One turning vector, and how many steps it has turned
The counts run from 0 to 534.
[145 173  85  63 130 191 125 121  87 150 106 117 158 147 124 149 117 142
 140 115  99 127 156 149 127 108 141 151 207  84  99 140 126 140 100 120
  98 117 137  96 117 133 119 100 116 110 168 130 167  95 136 110  65  88
  97 160 142 127 127 131 149 171 115 168 132 105 129 160  80 130  95 106]
475
[128 117 149 142 161 128  87 156 109 162  72 118 149 108 120 110 156 147
 156  82 108  70 145 161 105 126 109 100 131 101 104 105 130  95 132  80
 159 143 135 141 120 144 151 103 188 113 122  90 135  64 138 128 129 110
 104  97  83 152 109 125  86 121 159  97 130 137 126 171 145 148 162 116]
303
[164 106 111 131 150 147 104 141  74 170  94 114 136 153 152 148 118 158
  94  94  95  99 179 161 115 148  98 114 165 101  89 173 149 147 123 130
 140 158 135 117 133 156 132 109 147 126 147 133 110  66 156 100  92 107
 108 128 114 110 123 142 141 136 158 148 130 147 108 152 127 147 142  97]
57
[156 130  99  91 169 162 122 102 156 108 127 170 151  92 150 131 150 151
 132  96  73 117 141 140 105 125 124  92 187 128 152 139 109 121 114  99
 108 169 131 106 119 142 101 105 184 128 141  92 127 101 139  99 112 133
  98 122 118 146 144 134 119 165 193 127  88 170  94 143 130  98 119 117]
387
[116 137 156 163 162 203 130 170  86 138  41 115 131 112 119 151 131  93
 153 132 116 116 170 133 142 110 115 104 165 120 115 126 132 131 139  99
 125  89 150 158 114 134 126 118 150 114 162 138 160  66 129 144 107  69
 122 170 107 124  61 113 150 134 118 140 138 112 156 145 131 137 134  97]
203
[132 148 121 150 120 167 118 157 114 122 124 120 119 120  87 105 132 104
 179 150  93 120 171 119  89 108 149  81  82 125 133 113  84 134 142  81
 128 111 138 131 149  90 143  90 155  86  80  79 128  88 144 156 157  74
 150 141 136 172  98  92 107 140 101 179 143 140 148 136 111 138 135 128]
263
[128 182  93 102 121 175 138 128 140  87 107 120 163 141  94 145 157 175
 141 142 124 126 161 157 133 148 192 131 154 154 150 167 120 114 123 134
 165 166 126  85 157 134 112 109 148  78 149 103 159  89 154 117  68  94
  95 132 138 122  97 167 133 155 110 147 114  92 103 139 135 138 119 110]
453
[112 131  97  94 128 175 114 159 117 158 137 133 161 114  76 118 151 162
 170 111 101 108 135 146 130 136 127 137 152  98 107 151 105 123  93  89
 124 116 121  92 133 124 124  64 173 117 137  81 151 108 160 154  95 108
  80 127  97 151 113 135 106 145 115 143 159 138 105 152 113  87  94 111]
362
[118 120 130 102 127 117 128 101 155  76 104 165 145  88 100 104 129 186
 149 112 120  91 147 174  96 108 163 146 113 110 140  90 109  98 106  71
 156 168 140 118 105 117 127 115 174 100  94  79 123  92 109 134 122  86
 104 114 113 148 156 124  66 152 128 126 103 141 105 135 106 153 125 117]
324
[139 120 126 106  83 156 121 154  79  98 116 129 120 145 103 177 114 158
 140 133 117 139 172 137 130 156 174 117 157 113 119 166 108 138 112 115
 152 164 129 101 144 137  94 104 146 136 123 112 130  81 153 139  97  62
 116 115 175 128  97 131 109 174 115 171 142 129 102 138  88 125  85  74]
426
[164 135  87  75 153 155 125 110 161  91 140 148 162 110 146 122 156 160
 125  94  95  95 140 168  97 117 129  96 173 123 123 134 107 117  97 101
 127 159 133 100  85 137  83 113 184 120 131 105 146  86 133  93  93 121
  87 131 129 157 139 146 112 150 170 141 103 147  73 141 116  93 114 103]
388
[165 135 111 113 157 179 111 124 146 125 118 170 153 108 146 148 159 135
 149  95  94 119 136 147 111 151 145  72 188 123 150 138 124 118 122  92
 103 180 134 116 137 130 111  94 195 139 166  85 137  92 143 104 120 140
  90 118  85 131 128 128 103 147 194 122  96 148 104 155 146 100 132 118]
386
[164 141 127 135 126 203 131 131  58 125 103 100 145 155  90 149 123 116
 132 140  94 141 190 104  89 119 159  84 156 108 129 143 119 160 122 140
 129 122 137 118 142 114 111 132 144 112 127 126 117  66 118 113 115  88
 177 164 130 144 106 109 138 150 120 191 132 119 178 147  82 156 131 103]
149
[106 115 136 147 163 160 122 142  97 192 106 149 145 105  85  87 133 154
 162 120  96 100 169 132  88  98 103 132 111  94 127 102 122 129 145  78
  98 115 133 124 140 125 169  87 154  95 103 109 112 108 129 146 154 106
 121 149  83 149 136  70 105 130 135 172 141 156 165 149 122 127 132 136]
250
[118 169 118 119 159 150 111 119  94 163 100 104 145 116 120  83  80 177
 116 124  96 134 156 137  98  81 115 123 145 104 102 137 141 137 139 101
 132 121 149  90 154 111 116 127 132 109 109 134 108 110 125  89  96 111
 135 153 146 144 128 129 153 190 144 210 134 155 140 161  97 154 133 129]
524
[188 135  83 103 128 143 128 103 116 117 130 110 146 167 141 119 121 139
 128 113 100  98 148 155  80 163 166  98 138  82  90 133 124 136 113  95
 137 189 156 121 129 118 103 100 162 124 124 108 128  69 159 105  98  97
 144  84 147 153 158 169  91 148 147 158 126 113 108 139  95 145 132  79]
407
[142 106 131 118 119 132 115 146 112 103 127 138 161 118  72 100 159 159
 167 115 101  96 141 176  76 144 169 121 117  99 113 119 115 114  96  77
 157 168 137 126 130 100 152  95 181 144 113  81 132  78 126 138 127  92
 115 113 106 139 153 128  68 114 121 131 143 135 120 152  92 138 131 106]
326
[123 111 156 139 177 160 112 131  84 150  85 135 121 105  98 115  93 170
 101 130  98  97 185 143 123  87  71 120 137 138 123 137 138 157 142  90
 119 122 155 114 119 137 121 122 145 115 116 137  94  93 114 115 110  80
 119 179 123 133 102  99 145 171 135 217 139 146 127 130 113 122 120 118]
169
[131 166 108  86 125 188  95 132 145 135  77 146 167 132 138 136 111 180
 155  76 135 126 144 135 160 141 135 129 149 126 127 150 120  90  98 131
 153 159 109  99 136 152 119  96 166  85 121 103 146 115 140 124  66  95
  79 120 125 138  79 132 131 160 137 128 106 138 100 144 157 116 120 101]
11
[165 144 127 100 137 171 139 123 158  83  87 136 133 115 118 119 122 125
 169 110 118 109 125 142 100 128 162 105 119 101 106  79 110  95 112  55
 146 123 170 175 115  96 111 115 165 119 125  97 154  62 115 135 130  69
 113 109 136 172 117 130  86 147  97 117 134 106 127 133  84 140 125  97]
293
[110 129 114 110 137 176 105 167 100 168 153 144 135 115  95 123 154 152
 174 107  88 125 153 129 117 138 140 134 157 117 126 142 110 132  97  85
 116 117 123  84 158 137 135  62 172 107 141  78 142 113 165 146 118 119
  86 156  93 148 128 113 101 145 129 156 141 157 109 155 116  73 108 122]
363
[138 152 103  96 116 155 116 100 112 116 108 122 152 137  96 134 103 190
  99 129 115 126 189 119 133  92 147 142 155 130 144 144 120 135 106 150
 159 145 137  66 124 128 121 136 118  88 107 119 119 112 121 131  93  71
 143 160 153 155 116  97 129 181 107 219 128 107 134 139 103 152 113 110]
506
[138 151  83 146 156 175 108 114 115 153  93 109 147 120 139 117 131 129
 131 151 106 114 181 201 136 111 134 121 135 124  98 176 161 122 155 116
 117 165 140 123 136 124 178  88 134 112 149 136 140 109 161  80  70  93
  71 156  99  97 126 156 150 117 123 182 111 145 111 141 140 164 161 114]
107
[135 139 138 113 163 157 120 148 133 120 117 129 147  95 124  80 122 152
 151  95  91 109 128 136  69  99 104  91 119 127  91  98 105 118 124  55
 114  83 171 140 108  99 107 120 172 102 108 107 132  92 107 113 161 118
 132 153 126 188 135 118 127 172 143 162 138 165 135 152  91 102 125 134]
278
[135 162  63  83  98 147 121 122 161  75 138 124 138 122  90 136 147 131
 159 126 115 100 136 151 123 131 159 110 130 109 125 132  71 100 114  96
 140 163 119 109 116 123  95  73 163 113 113  75 159  88 169 127 117  57
  99  87 153 164 126 133  86 175 113 169 133 125  94 152  95 127 112 107]
375
[152 136 137 156 170 174 132  90 132 121  80 141 140 116 105 111 115 158
 122 146 124 131 181 154 105 107 155 104 111 155 156 119 170 133 151 112
 147 172 146 126 160 119 173 135 147 105 107 114  92  93 114 108 126  98
 143 158 100 127 136 116 110 130 114 182  87 117 166 139 132 175 187 119]
159
[132 167  99  95 155 200 122 111  78 123 117 137 180 140 117 124 144 172
 141 102 114 143 166 135 102 104 152 135 205 117 143 130 142 131 119 139
 115 115 148  89 147 121 124  99 137 103 167 127 142 107 146 108 114 136
 140 167 129 147 146 131 130 179 132 166 121 106 149 177  92 137 112 111]
473
[119 132 149 125 156 190 119 150  92 142  43 112 119 112 142 131 116 111
 139 107 122 104 172 146 125  91 105 121 152 105  92 109 126 139 135  99
 126  79 160 147  97 136 133 118 139  96 138 157 151  64 110 127 103  65
 113 180 120 141  81 111 145 143 110 137 146 121 145 141 119 141 122 109]
202
[118 113 120 143 157 141 122 163  89 142 112 176 116 113 137 130 128 150
 170  94  76 109 153 147  72 142 121 112 152  88 122 115 103 144 132  53
  84 134 128 123 137 148 142  87 167 112 129 103 133  92 123 155 138  99
 113 132 126 135 139 112 115 153 190 130 105 201 137 135 123  97 102 113]
332
[143 106 128 121 148 143  97 127  63 150 140 127 111 138 128 154 127 155
 121 138  75 133 182 171 117 131 136 126 173 108 125 155 155 150 115 112
 124 176 137  98 151 105 131 108 147 148 150 113  98  92 162  86 126 103
  84 158 123 116 161 136  90 152 160 183 130 181 108 165  74 149 135  97]
54
[104 135 110 102 134 150 102 155 111 117 120 167 173  98  89 101 150 196
 177 101 106 135 114 137 101 136 144 114 150 111 117 124 115 107 121  85
 133 130 132 107 153 118 123  75 189 123 144  80 118 122 141 128 141 131
 132 105 120 158 139 137  98 205 177 150 127 147 127 179  96 101  97 119]
359
[161 129 127 146 155 175 155 117 145  71  84 163 140  88 115 108 124 113
 154 145 116 123 162 143  58 117 154  72 121 112 135 100 118 127 169  69
 101 153 152 160 120 107 153 132 156 101 104 117 119  96 104 127 137  90
 162 124 119 123 125 104 111 127 158 143  91 154 186 127 132 152 143 126]
241
[115 163 137 164 136 158 135 111 143  69  80 135 141  96  93 126 175 109
 136 150 123 101 171 147 110  68 149  99 130 159 173 102 111 113 165 111
 138 147 133 129 122  99 137 140 148  88 103 106 137  76 132 116 157  65
 131 159 120 141  99 109 115 143 124 153  96 126 154 150 140 170 163 143]
209
[124 150  63 131 169 151 133 114 142 121  82 159 139 116 141 133 124 149
 103 125 113  92 172 192 148 106 107 138 168 134 141 175 142 131 167 118
 106 191 139 112 122 146 117  94 143 110 148 130 125 111 169  88  99  97
  86 136 126 109 128 150 136 170 175 172 100 149  99 150 144 141 109 125]
465
[124 147  97 103 129 134 115 124 162 113 107 163 172 110 139  82 133 187
 151  90 110 106 115 165  77 135 134 105 107 113  81 124 117 102 138  86
 142 151 140 115 103 122 126 103 180  92 110  99 133 101 132 104 115 115
 124  95 146 165 158 166 112 172 176 137 114 157 109 158 129 127 124 134]
356
[124 131 104 142 135 147 125 129 153 102  74 178 109 111 138 143 125 129
 157  93 117 105 150 144  81 130 131 130 133 101 160  95  98 101 155  73
 125 163 128 146 126 164 136  97 155  74  92 113 153  79 121 172 156  60
 124 100 143 141 131 107  83 151 172 104  86 145 131 121 146 148 134 107]
319
[156 142 121 122 152 150 164 109 151  80  75 148 153  82 113  90 119 124
 137 140 116 109 140 143  70  98 123  92 115  93 120  90 102 131 159  74
 102 151 139 158 101 104 128 142 151  96  86 132 125  95  76 112 112  77
 141 111 133 132 127 120 125 146 146 152  87 161 164 105 122 148 143 137]
242
[150 147  93 117 110 157  99 168 103 131 115 114 123 155 141 155  89 108
 162 120 106 141 153 159 138 147 144  93 137  99  86 167 122 122 141 107
 144 156 132 150 137 105 111  85 151 136 141 105 138  88 191 107 103  77
 114  95 151 148 114 173 104 180 141 160 140 157 113 165  89 146 134 101]
21
[165 173  80 129 132 164 133 109 117  88  99 140 181 139 114 133 142 131
 123 136 114 137 171 148 105 126 187  97 158 112 171 140 139 124 150 151
 127 180 122 123 160 124 118 112 134 101 144 112 136  96 149  93 102 118
 160 103 133 114 132 141 104 173 163 168  85 117 152 161 103 195 153 117]
486
[162 121  77 101 136 146 112 147 113 116 143 140 158 118  98 108 131 191
 131 126 108  96 143 154 104 139 119 106 131 119  88 174 111 126  96  94
 146 150 143 102 103 113 114  88 159 132 139 109 101  89 153 117  86 121
 109 121 134 150 152 157 122 163 134 182 150 155  74 137 101  88  96 115]
2
[131 109 141  75 118 131 120 136 121 101 139 128 136 107 106 134 129 143
 157 104  94 100 154 144  83 102 131 123 151 102 113  87  76 118  69  82
 133 115 144  99  87 117  93 131 161  98 102  98 153  73 109 128 111  79
  81 158 123 148 121 113 101 132 112 117 145 145 104 140  84 107  93  97]
311
[115 150 117 105  93 159 112 168 100 118 121 124 138 136 116 126 126 142
 205 112 112 138 148 136  80 153 198 106 121  91  98 117  88 111 106  78
 138 121 122 108 153 106 131  89 152  76 109  96 166  94 130 158 104  85
 117 116 141 145 126 143 104 148 110 120 133 144 132 138  96 141 112  95]
344
